[[131 124 144 125 136 132 129 127 117 126 140 125 129 136 124 132]
 [128 127 131 132 140 126 118 122 116 118 130 116 117 155 114 133]
 [131 126 133 128 114 131 135 136 143 136 131 135 135 111 134 128]]
->
[[128 127 131 132 140 126 118 122 116 118 130 116 117 155 114 133]
 [131 126 133 128 114 131 135 136 143 136 131 135 135 111 134 128]
 [131 124 144 125 136 132 129 127 117 126 140 125 129 136 124 132]]

[[116 153 157 113 116]
 [121 142 136 125 124]
 [133 112 130 132 133]
 [121 119 139 125 123]
 [128 124 143 124 118]
 [132 124 147 119 113]
 [141 146 112 157 134]
 [121 136 138 119 123]
 [114 131 140 126 143]]
->
[[141 146 112 157 134]
 [133 112 130 132 133]
 [121 142 136 125 124]
 [121 136 138 119 123]
 [121 119 139 125 123]
 [114 131 140 126 143]
 [128 124 143 124 118]
 [132 124 147 119 113]
 [116 153 157 113 116]]

[[122 151 124 136 144]
 [134 102 118 115 133]]
->
[[134 102 118 115 133]
 [122 151 124 136 144]]

[[139 119 122 122 112 137 140 115 139 107 110]
 [128 133 134 123 130 133 121 125 121 131 137]
 [126 125 121 140 130 126 135 142 137 131 118]
 [122 130 126 135 133 127 127 140 130 134 127]
 [126 133 131 128 130 139 124 134 128 130 130]
 [129 125 125 131 129 118 133 127 129 129 127]
 [123 133 130 131 134 134 122 138 126 135 131]
 [118 135 132 134 140 127 117 143 122 143 136]]
->
[[126 125 121 140 130 126 135 142 137 131 118]
 [139 119 122 122 112 137 140 115 139 107 110]
 [129 125 125 131 129 118 133 127 129 129 127]
 [122 130 126 135 133 127 127 140 130 134 127]
 [123 133 130 131 134 134 122 138 126 135 131]
 [126 133 131 128 130 139 124 134 128 130 130]
 [118 135 132 134 140 127 117 143 122 143 136]
 [128 133 134 123 130 133 121 125 121 131 137]]

[[118 131 144 144 136 137 140 120 132 130 120 121 128 127 132]
 [130 133 137 143 123 128 128 121 127 127 120 106 128 117 127]
 [129 134 124 133 119 124 137 119 136 133 145 123 141 138 118]
 [132 134 112 130 134 128 133 120 124 123 108 129 131 139 117]
 [132 130 133 140 120 125 129 124 130 125 119 104 126 118 128]]
->
[[132 134 112 130 134 128 133 120 124 123 108 129 131 139 117]
 [129 134 124 133 119 124 137 119 136 133 145 123 141 138 118]
 [132 130 133 140 120 125 129 124 130 125 119 104 126 118 128]
 [130 133 137 143 123 128 128 121 127 127 120 106 128 117 127]
 [118 131 144 144 136 137 140 120 132 130 120 121 128 127 132]]

[[128 132 121 123 130 105 132 130 124 121 130]
 [128 132 122 123 130 105 133 132 123 122 131]
 [127 137 120 121 128 101 136 126 125 117 130]
 [126 136 123 117 132 101 141 136 118 123 134]
 [128 133 124 126 127 115 131 124 129 121 128]]
->
[[127 137 120 121 128 101 136 126 125 117 130]
 [128 132 121 123 130 105 132 130 124 121 130]
 [128 132 122 123 130 105 133 132 123 122 131]
 [126 136 123 117 132 101 141 136 118 123 134]
 [128 133 124 126 127 115 131 124 129 121 128]]

[[131 120 121 125 117 118 131 129 132 119 133 118 123]
 [125 136 118 143 103 128 154 104 144 107 154 121 140]
 [132 115 124 121 121 116 122 141 126 124 122 117 121]
 [131 118 125 119 127 120 121 138 125 127 121 123 120]
 [117 143 139 140 135 144 127 117 122 136 123 139 144]
 [132 115 127 123 120 116 122 144 127 126 121 116 123]]
->
[[125 136 118 143 103 128 154 104 144 107 154 121 140]
 [131 120 121 125 117 118 131 129 132 119 133 118 123]
 [132 115 124 121 121 116 122 141 126 124 122 117 121]
 [131 118 125 119 127 120 121 138 125 127 121 123 120]
 [132 115 127 123 120 116 122 144 127 126 121 116 123]
 [117 143 139 140 135 144 127 117 122 136 123 139 144]]
---
[[129 129]
 [120 129]
 [100 132]]
->
[[129 129]
 [120 129]]

[[133 134 140]
 [120 125 108]
 [126 130 122]
 [128 128 130]
 [127 150 123]]
->
[[133 134]
 [120 125]]

[[127 130]
 [132 130]
 [101 126]
 [130 128]
 [129 128]]
->
[[127 130]
 [132 130]]

[[100 131]
 [101 133]
 [124 144]
 [100 133]
 [120 143]]
->
[[100 131]
 [101 133]]

[[119 129 133 129 113]
 [117 118 149 114 105]]
->
[[119 129]
 [117 118]]

[[101 153]
 [137 128]
 [156 150]]
->
[[101 153]
 [137 128]]

[[148 144 131]
 [125 117 102]
 [128 129 127]]
->
[[148 144]
 [125 117]]

[[131 127 128 133 123]
 [106 147 103 132 115]
 [130 123 135 141 119]]
->
[[131 127]
 [106 147]]
